[[129 117 117 128 104 125 133]
 [114 143 121 119 135 129 137]] | 114

[[125 133 147 101 115 119]
 [128 129 125 114 128 121]
 [115 131 110 133 129 156]] | 128

[[128 121 123 126]
 [117 124 137 101]
 [139 115 128 127]] | 117

[[129 120 132 138 134 135 125]
 [112 125 155 115 113 118 126]
 [123 129 119 121 126 116 129]] | 112

[[119 151 106 154]
 [136 125 136 109]
 [120 143 114 128]] | 136

[[102 150 111 105 114 125 142]
 [129 138 148 119 152 128 119]] | 129

[[138 155 133 111]
 [150 113 106 113]] | 150

[[121 143 136 126]
 [132 104 122 138]
 [127 119 127 134]] | 132

[[120 120 134 115 135 142 127]
 [146 133 108 152 103 133 140]] | 146
---
[[127 134 126 136 125 129 125 118 127]
 [127 129 125 131 130 123 134 128 126]
 [127 126 129 137 129 131 129 125 126]
 [127 122 114 120 122 115 124 152 143]
 [127 124 131 130 133 125 128 124 130]
 [127 127 127 129 133 129 128 125 127]
 [127 128 129 130 126 127 130 123 129]
 [127 130 123 128 135 127 121 122 129]
 [127 133 126 126 131 128 131 124 128]] value 127

[[142 135 135 124 134 117 119 125 117 127]
 [126 120 126 134 123 130 122 124 136 133]
 [135 128 130 129 129 123 121 124 126 130]
 [114 123 125 125 127 129 136 132 115 127]
 [119 129 124 131 153 121 124 116 119 103]
 [144 137 136 123 135 115 119 125 114 127]] value 127

[[128 109 156 154 148 138 120 134 112 146 103 102]
 [152 121 113 139 123 142 100 113 137 135 115 106]
 [128 135 146 123 129 124 142 132 103 147  99 106]
 [108 119 143 149 149 146 146 103 150 152 146 103]
 [136 150 150 156 106 128 156 104 133 114 138 108]
 [157 153 116 121 104 147 111 119 155 137 117 150]
 [109 109 130 126 129 104 138 145 140 135 130 142]
 [108 122 119 106 147 125 102 130 123 151 113 143]
 [153 138 130 116 135 143 100  99 151 102 132 130]] value 102

[[126 114 125 131 119 131 132 109 112 107 129]
 [150 134 112 131 117 121 112 117 133 127 130]
 [149 132 117 134 116 127 110 115 124 120 135]
 [120 133 125 120 136 119 138 141 147 146 118]
 [140 123 108 129 115 118 125 108 130 118 124]
 [126 119 110 122 121 113 139 115 139 126 114]
 [113 131 145 125 142 135 137 148 129 139 129]
 [122 121 142 134 128 142 128 123 106 112 138]
 [130 140 126 123 135 120 127 144 147 149 123]
 [115 123 120 118 132 116 145 131 144 137 113]] value 129

[[132 131 111 118 137 130 126 129]
 [121 129 138 119 126 132 124 128]
 [116 130 125 132 131 119 125 122]
 [137 133 136 119 133 122 136 128]
 [126 129 128 133 124 124 129 128]
 [120 130 127 136 125 122 123 128]
 [124 126 125 104 133 127 126 130]
 [134 124 131 144 127 129 130 130]] value 129
---
139  148  114  111
121  115  144  151
Out: 111

141  129  103  126  131 Out: 126

106  124  113  123  133  119  128
129  132  137  134  135  133  118
Out: 123

115  124  155  137  138 Out: 137

141  124  124  109  131
153  131  130  102  139
138  127  127  116  132
Out: 109

 99  124  119  108  148 Out: 108

150  143  136  147
131  133  130  130
Out: 147

118  112  133  128  105 Out: 128
---
[101, 134, 112, 148, 127, 111] ans = 148, 134
[[137, 141, 134, 113], [128, 134, 124, 112], [136, 152, 129, 115]] ans = 152, 141
[126, 146, 149, 112, 114, 121] ans = 149, 146
[[153, 125, 99, 108], [105, 123, 108, 107]] ans = 153, 125
[[148, 127, 117, 140], [145, 141, 123, 142], [135, 103, 124, 134]] ans = 148, 145
[132, 130, 103, 124, 110, 124, 151] ans = 151, 132
---
[[133 131 122 121 123]
 [134 115 134 127 129]
 [140 124 151 144 142]]: 151, 115

[144 127 135 124 117 129 106]: 144, 106

[130 157 128 142]: 157, 128

[113 146 126 154]: 154, 113

[[134 132 126 140 131]
 [118 121 134 103 129]]: 140, 103

[[119 112 134 107]
 [122 114 133 112]
 [119 116 137 110]]: 137, 107
---
[109 144 131 150] ans = 131
[118 127 151 107] ans = 151
[140 130 120 152] ans = 120
[139 156 121 107] ans = 121
[143 126 144 151] ans = 144
[124 128 128 104] ans = 128
[136 134 142 155] ans = 142
[155 127 100 114] ans = 100
[132 131 102 144] ans = 102
[120 127 100 132] ans = 100
---
array([[119, 118, 130, 128, 117],
       [141, 145, 135, 138, 150],
       [143, 115, 111, 121, 118]]) -> 128

array([[130, 155, 117, 128],
       [127, 128, 128, 128],
       [129, 157, 118, 128]]) -> 117

array([[114, 117, 120, 115],
       [111, 147, 142, 125],
       [103, 133, 135, 151]]) -> 120

array([[132,  99, 136, 112, 127],
       [111, 132, 102, 130, 127],
       [122, 151, 123, 141, 127]]) -> 112

array([[137, 128, 113, 121, 100, 102, 120],
       [102, 125, 141, 116, 158, 122, 142],
       [119, 130, 139, 122, 142, 125, 145]]) -> 102

array([[122, 153, 130, 144],
       [126, 154, 130, 146],
       [123, 155, 129, 145]]) -> 130

array([[150, 124, 154, 131, 149],
       [110, 119, 139, 114, 122],
       [138, 113, 125, 136, 137]]) -> 131

array([[129, 125, 134, 132, 135, 125, 115],
       [134, 130, 124, 128, 139, 139, 155],
       [125, 130, 124, 139, 130, 141, 114]]) -> 125

array([[117, 124, 124, 118, 106, 122],
       [127, 124, 122, 122, 128, 124],
       [146, 100, 148, 156, 121, 156]]) -> 106
---
[126 116 137 106] result: 126, 106

[135 136 145 127 153 107 134] result: 135, 134

[155 130 124 140] result: 155, 140

[[123 119 151 127 116 120 141]
 [121 138 150 124 119 134 138]] result: 123, 138

[134 137 112 122 137 107] result: 134, 107

[[153 122 119 142 130 137]
 [105 129 133 108 114 131]
 [110 130 130 128 128 136]] result: 153, 136

[[131 148 104 130 146 131]
 [132 117 126 130 118 129]] result: 131, 129
